Some points, one per row:
{ 0.97,  0.29, -0.04, -0.20, -0.02,  0.22,  2.71, -0.62,  0.53,  0.27, -1.39,
  0.77,  0.87,  0.81, -0.60,  2.12}
{-0.39,  0.35, -0.26, -2.33, -0.24, -0.80,  0.56,  0.98, -0.20,  0.59,  0.79,
  0.06, -0.99,  0.19, -0.01,  1.59}
{ 0.36,  0.00,  0.49,  0.35,  1.16, -1.11, -0.65,  0.78, -0.28,  0.03,  0.33,
  0.30,  0.21,  0.30,  0.43, -0.43}
{ 0.34,  1.20,  0.23, -1.61,  0.62, -1.45,  0.77,  1.07, -0.21,  0.91, -0.02,
  0.10, -0.44,  0.57,  0.05,  1.49}
{ 0.16,  1.30, -0.13, -1.32,  0.29, -2.07, -0.44,  2.36, -1.27, -0.18,  0.50,
  0.30,  0.14, -0.48, -0.21,  1.47}
{-1.33, -2.10, -1.79,  1.66, -0.88, -0.69, -1.79,  0.38, -1.30,  0.71, -0.50,
  0.77, -0.81, -0.29, -0.33, -0.89}
{-0.61, -1.21, -0.44,  1.46, -0.54,  2.21, -0.45, -0.39,  0.44, -0.43, -0.26,
 -0.26, -0.45, -0.40,  0.27, -1.37}
{ 0.63, -1.46, -0.24,  0.91,  0.03,  0.23, -0.78,  0.01, -0.35,  0.46, -0.76,
  0.46, -0.31,  0.18,  0.18, -0.40}
{ 1.41,  2.44,  0.86, -2.88,  0.00, -0.17,  2.03,  0.14,  1.12, -0.03,  0.65,
 -1.06,  0.50,  0.30,  0.11,  1.78}
{-0.63, -0.07, -2.74, -1.56, -1.65, -2.76, -0.19,  1.83, -3.44,  0.64,  0.48,
  1.95,  0.41, -0.20, -1.43,  3.36}
{ 0.93,  2.44,  1.24, -0.06,  2.05,  0.49,  2.65, -0.22,  2.14,  0.02, -0.30,
 -0.46, -0.06,  0.70,  0.53,  0.40}
{ 0.83, -0.01, -0.34, -1.45,  0.09, -0.46, -0.06, -0.64, -1.58,  0.17,  0.32,
 -0.23,  0.78, -0.19,  0.37,  0.18}
{-0.67, -2.06,  0.24,  1.72, -0.73,  0.80, -1.93, -1.04, -0.18, -0.14, -0.27,
  0.08, -0.37,  0.33,  0.15, -1.84}
{-0.30, -2.75, -0.36,  2.29, -0.28,  2.08, -1.48, -1.17,  0.17,  0.07, -0.65,
 -0.29, -0.79, -0.48, -0.34, -2.22}
{ 0.62, -0.47,  0.52,  1.25,  0.41,  0.09,  0.18,  0.19,  0.63,  0.68, -1.08,
 -0.36, -0.85,  0.67,  0.25, -0.44}
{ 1.73, -0.21,  2.00,  0.73,  1.47,  2.69,  0.75, -1.54,  2.60, -0.09, -0.46,
 -1.85,  0.04,  0.38,  1.89, -1.29}
{-0.57,  2.27, -1.72, -0.91, -0.68, -2.23,  0.20,  1.73, -1.99, -0.24,  0.52,
  1.10,  0.89, -0.48, -1.38,  2.14}
{-0.94,  0.94, -1.17, -2.28, -0.51, -3.60, -0.91,  4.05, -2.47,  0.42,  0.90,
  1.51, -0.47, -0.09, -1.03,  3.28}
{-0.59,  0.90,  1.29,  0.41,  0.88,  0.47,  1.75, -0.07,  2.00, -0.62,  0.02,
 -0.27,  0.09,  0.25, -0.04,  0.89}
{ 0.10,  2.12, -0.52, -2.07,  0.20, -2.71,  1.69,  2.43, -0.55,  0.68,  0.40,
  0.69, -0.28,  0.44, -0.54,  2.59}
{-0.22,  2.13, -0.38, -1.08, -0.16, -0.48,  1.27,  0.87, -0.01,  0.02,  0.57,
  0.46,  0.05,  0.00, -0.91,  2.01}
{-0.63, -1.29,  0.39,  1.93,  1.33,  0.29, -0.99,  0.10,  0.46,  0.49, -0.20,
  0.68, -0.44, -0.02,  0.21, -1.33}
{ 0.41, -0.45, -0.47,  1.24, -0.11, -0.48, -0.34,  0.65, -0.19,  1.13, -0.93,
  0.47, -1.22,  0.37,  0.00, -0.10}
{-0.40, -1.85, -1.63,  1.87, -1.13,  2.47, -0.69, -1.77,  0.50,  0.17, -1.09,
 -0.32,  0.26, -0.91, -0.65, -1.51}
{ 0.03,  0.58,  0.73, -0.40,  0.03,  1.44, -0.06, -0.54,  1.31, -0.67,  0.54,
 -1.26, -0.17, -0.29,  0.42, -0.91}
{-1.11, -0.15, -2.27, -0.23, -1.35, -2.29, -1.10,  1.63, -3.00,  0.34,  0.78,
  1.90,  0.05, -0.66, -0.94,  0.82}
{ 0.55, -0.12,  1.92, -0.02,  1.19,  1.17,  0.52, -1.04,  1.75, -0.39,  0.01,
 -1.36,  0.27, -0.33,  0.88, -0.76}
{-0.46,  2.04, -0.45, -4.00, -0.73, -3.14,  0.68,  3.39, -1.91,  0.64,  1.35,
  0.63, -0.43, -0.02, -0.44,  3.55}
{-0.73, -2.24, -0.29,  3.20, -0.26,  1.47, -2.07, -1.35,  0.30, -0.32, -0.68,
 -0.19, -0.27, -0.37, -0.03, -3.30}
{-0.43, -0.60, -0.89,  0.87, -0.82,  0.94, -1.32, -1.18, -0.25, -0.75,  0.19,
  0.16,  0.22, -0.33, -0.26, -1.71}
{-0.32, -0.19, -0.27, -0.96, -1.01,  0.05,  0.44,  0.16,  0.10,  0.14,  0.24,
 -0.09, -0.62,  0.02, -0.32,  0.66}
{ 0.16, -1.55, -0.67,  1.10, -0.43,  1.17, -0.59, -0.94, -0.85, -0.16,  0.12,
  0.53,  0.57, -0.33,  0.09, -0.66}
{ 0.68, -0.70,  0.20,  0.07,  0.07, -1.29, -0.64,  0.29, -0.95,  0.49,  0.10,
  0.72, -0.42,  0.63,  0.19,  0.41}
{ 0.88, -1.77,  1.16,  0.96,  1.36,  0.69, -0.29, -0.48,  1.25,  0.32, -1.13,
  0.08, -0.20,  0.00,  0.40, -0.35}
{-1.06,  0.34,  0.04, -0.46, -0.78,  0.75, -0.83, -0.44,  0.71,  0.19,  0.29,
 -1.17, -0.38, -0.15,  0.70, -1.18}
{-1.42, -0.73, -1.77, -0.86, -1.80, -1.78, -1.24,  1.18, -2.71,  0.03,  0.19,
  1.35,  0.26, -0.16, -0.88,  1.03}
{ 0.49, -0.38,  0.76,  1.34,  1.13,  1.94,  0.73, -3.25,  1.01,  0.07,  0.00,
 -0.75,  0.64,  0.53,  1.60, -2.74}
{ 1.06, -1.15,  2.37,  1.81,  1.98,  3.71,  0.10, -2.54,  2.75, -0.61, -0.17,
 -1.77,  0.38, -0.26,  1.72, -2.86}
16 more points follow, each with its number after it:
{-0.08, -0.52, -0.89,  0.50, -0.06, -0.79, -1.32,  0.94, -1.82,  0.28, -0.23,
  0.64,  0.44, -0.20,  0.66, -0.72} 0
{ 0.82,  1.55,  0.84, -0.65,  1.03,  0.36,  2.30, -1.14,  1.69,  0.25, -0.38,
 -0.48, -0.07,  0.65, -0.04,  0.39} 1
{-0.78, -0.58, -0.36,  0.70, -0.71, -0.46, -1.71, -1.18, -0.82, -0.45, -0.06,
  0.11,  0.61,  0.19, -0.06, -1.35} 2
{-0.50,  2.30,  0.12, -2.54, -0.49, -0.93,  0.69,  1.95, -0.01, -0.30,  1.12,
 -0.59, -0.41, -0.32, -0.11,  1.65} 3
{-0.11,  1.41, -0.64,  0.18,  1.33,  0.18,  0.57,  0.24, -0.02, -0.41,  0.19,
  0.08,  0.13, -0.20,  0.11,  0.12} 4
{-0.61,  1.11,  0.81, -1.51, -1.35,  1.81,  1.43, -1.59,  2.62, -0.65,  0.32,
 -1.37, -0.57,  0.02, -0.36,  0.17} 5
{-0.82, -0.69,  0.52, -0.92, -0.59,  1.68,  0.34, -1.41,  1.39, -0.54,  0.65,
 -0.84, -0.12, -0.13, -0.19, -0.67} 6
{-0.90,  0.16, -0.76, -0.58, -0.65, -1.73, -1.06,  2.03, -1.35,  0.93,  0.08,
  0.97, -0.93,  0.64,  0.14,  0.48} 7
{-0.11, -0.63,  1.41,  0.75, -0.37,  1.31, -0.17,  0.09,  1.34, -1.15,  0.19,
 -0.68,  0.17, -0.39, -0.07, -0.75} 8
{ 0.74, -1.50, -0.15,  0.27,  0.30, -0.92, -0.14,  0.66, -1.15,  0.55, -1.07,
  0.70,  0.90,  0.33, -0.06,  1.53} 9
{-0.07,  0.70, -0.22, -0.47,  0.17, -2.08,  0.37,  1.63, -0.52,  0.81,  0.12,
  0.99, -0.98,  0.66, -0.12,  1.55} 10
{-0.33, -1.43, -0.53, -0.74, -0.07, -1.72, -1.60,  0.84, -1.60,  0.92, -0.10,
  1.00, -0.88,  0.36,  0.05,  0.20} 11
{-0.38, -0.31, -1.37, -0.47, -0.62, -0.56, -0.27,  0.63, -1.26, -0.18,  0.87,
  0.81, -0.38, -0.94, -1.09,  0.69} 12
{-1.36, -0.63, -0.78,  0.52, -1.08, -1.80, -1.87,  1.88, -1.07,  0.16,  0.38,
  0.83, -1.14,  0.23, -1.04,  0.48} 13
{ 0.27,  3.13, -0.84, -4.05, -0.17, -1.53,  2.86, -0.59, -1.37,  0.43,  1.15,
  0.32,  1.32,  0.49,  0.53,  2.34} 14
{ 0.28,  0.35,  1.29, -0.41,  0.21,  1.58,  1.64, -0.36,  1.60, -0.89,  0.25,
 -1.18,  0.24, -0.28, -0.20,  0.19} 15
Which three of these numbered points are nearest to each point below, ignoring the 2 directions in which the first points spread most? Their numbers follow each, nearest first.
{ 0.06,  0.48, -1.31, -1.28, -0.57, -1.86,  1.14,  0.40, -0.88,  0.67,  0.14,
  0.90,  0.13,  0.08, -1.25,  2.45} > 1 12 15
{ 0.26,  3.35, -0.45, -3.90, -0.29, -2.84,  1.61,  1.35, -1.62, -0.05,  0.78,
  0.28,  1.12,  0.07, -0.33,  3.41} > 2 12 14
{ 0.08,  2.74, -0.63, -1.15,  0.45, -0.88,  1.88,  1.65, -0.70,  0.18,  0.58,
  0.57,  0.05,  0.23, -0.24,  2.03} > 4 1 12
{-0.72, -2.09, -0.78,  1.26, -1.61,  1.66, -0.47, -1.86,  1.21,  0.27,  0.12,
 -0.39, -1.23, -0.31, -0.41, -0.88} > 5 6 15
{ 0.36, -0.30,  0.53, -0.30, -0.57,  1.60,  1.52, -0.13,  1.06, -0.25, -0.31,
 -0.36, -0.03, -0.02, -0.47,  1.05} > 15 12 8
{-0.62, -2.83, -0.67,  2.42, -1.41,  0.71, -1.81,  0.55, -0.53, -0.28, -0.45,
  0.63, -0.56, -0.61, -0.82, -1.06} > 8 15 13
{ 0.05,  1.16,  0.62, -2.70, -0.98, -0.58,  0.91, -1.65,  0.10, -0.77,  1.06,
 -0.68,  0.74, -0.20, -0.49,  0.17} > 6 2 14
{ 0.26, -4.74, -1.03,  2.66, -0.20, -0.71, -3.44,  1.09, -2.44,  0.83, -1.39,
  1.43,  0.10, -0.11, -0.14, -0.06} > 9 11 10
{ 0.04, -1.45, -0.45, -0.29,  0.24, -1.63, -1.94,  1.03, -1.56,  0.66,  0.32,
  0.72, -0.96,  0.30,  0.31, -0.04} > 11 7 10
{-0.11,  0.95, -0.51, -1.82, -2.04, -0.60, -0.62,  1.05, -0.73,  0.15,  0.13,
 -0.50, -0.49,  0.13,  0.13,  0.40} > 3 6 2
{-0.16, -0.46, -1.05, -0.22, -0.33,  0.02, -0.55, -0.12, -0.73,  0.05,  0.66,
  0.55, -0.14, -0.66, -0.34, -0.05} > 12 1 15
{-1.69, -3.26, -1.85,  1.51, -1.63, -1.69, -3.36, -0.75, -2.76,  0.41, -0.09,
  1.48,  0.14, -0.30, -1.25, -1.24} > 2 11 1
{ 1.02,  4.06,  2.02, -2.94,  0.57, -0.99,  2.99,  1.05,  1.75, -0.67,  0.65,
 -0.75,  0.46,  0.82,  0.09,  2.77} > 8 2 15
{-0.04,  1.11,  0.04, -2.62,  0.21, -1.33,  0.55, -0.01, -0.89, -0.16,  0.57,
 -0.10,  0.64, -0.09,  0.28,  1.21} > 2 12 0
{ 1.03,  0.06,  0.41,  0.62,  0.61, -0.19, -0.11,  1.08, -0.84, -0.20, -0.59,
  0.11,  0.66, -0.03,  0.55,  0.06} > 0 9 4
{ 0.27,  2.17, -0.30, -1.14, -0.94, -0.78,  1.97, -0.35,  0.49, -0.35, -0.22,
 -0.03,  0.77,  0.60, -0.91,  1.90} > 1 15 2
{-0.99, -3.60, -2.24,  2.43,  0.27, -0.98, -1.43, -0.49, -2.53,  1.64, -1.18,
  2.28,  0.43,  0.49, -0.39, -0.21} > 9 10 1
{ 0.58,  1.83,  0.37, -1.10,  0.01,  0.36,  0.15,  0.74,  0.55, -0.18,  0.51,
 -0.93,  0.33, -0.17,  0.58, -0.02} > 3 0 2
{-0.18, -1.74, -1.30,  0.69,  0.41, -0.56,  0.13, -0.86, -1.81,  0.61, -0.48,
  1.74,  0.92,  0.27, -0.24,  0.42} > 9 1 0
{-0.43,  0.93,  0.41, -1.41, -0.08, -1.05, -0.07,  1.12, -0.26,  0.39,  0.36,
 -0.33, -0.86,  0.67,  0.78,  0.26} > 7 11 13
{ 0.45,  0.49,  0.09, -0.71,  0.13,  1.23,  1.19, -1.08,  0.73, -0.55,  0.99,
 -0.46,  0.24, -0.45, -0.13, -0.24} > 12 15 6
{ 0.58,  1.10, -0.14, -2.69, -0.35, -2.24,  0.71,  1.30, -1.26,  0.86,  0.63,
  0.53, -0.26,  0.63, -0.09,  2.50} > 11 7 10
{-0.44, -1.70,  0.10,  1.66,  0.08,  0.53, -1.84,  0.33, -0.04,  0.25, -0.48,
 -0.24, -0.83,  0.30,  0.78, -1.91} > 7 13 10
{-0.29, -3.24, -0.27,  4.63,  0.48,  1.10, -2.58, -0.53,  0.29,  0.31, -1.24,
  0.96, -1.07,  0.18,  0.25, -3.01} > 10 13 7
{-1.13, -0.12, -1.63, -2.42, -1.83, -3.25, -1.31,  0.42, -2.56,  0.28,  0.72,
  1.43,  0.48,  0.06, -1.70,  1.90} > 2 6 1
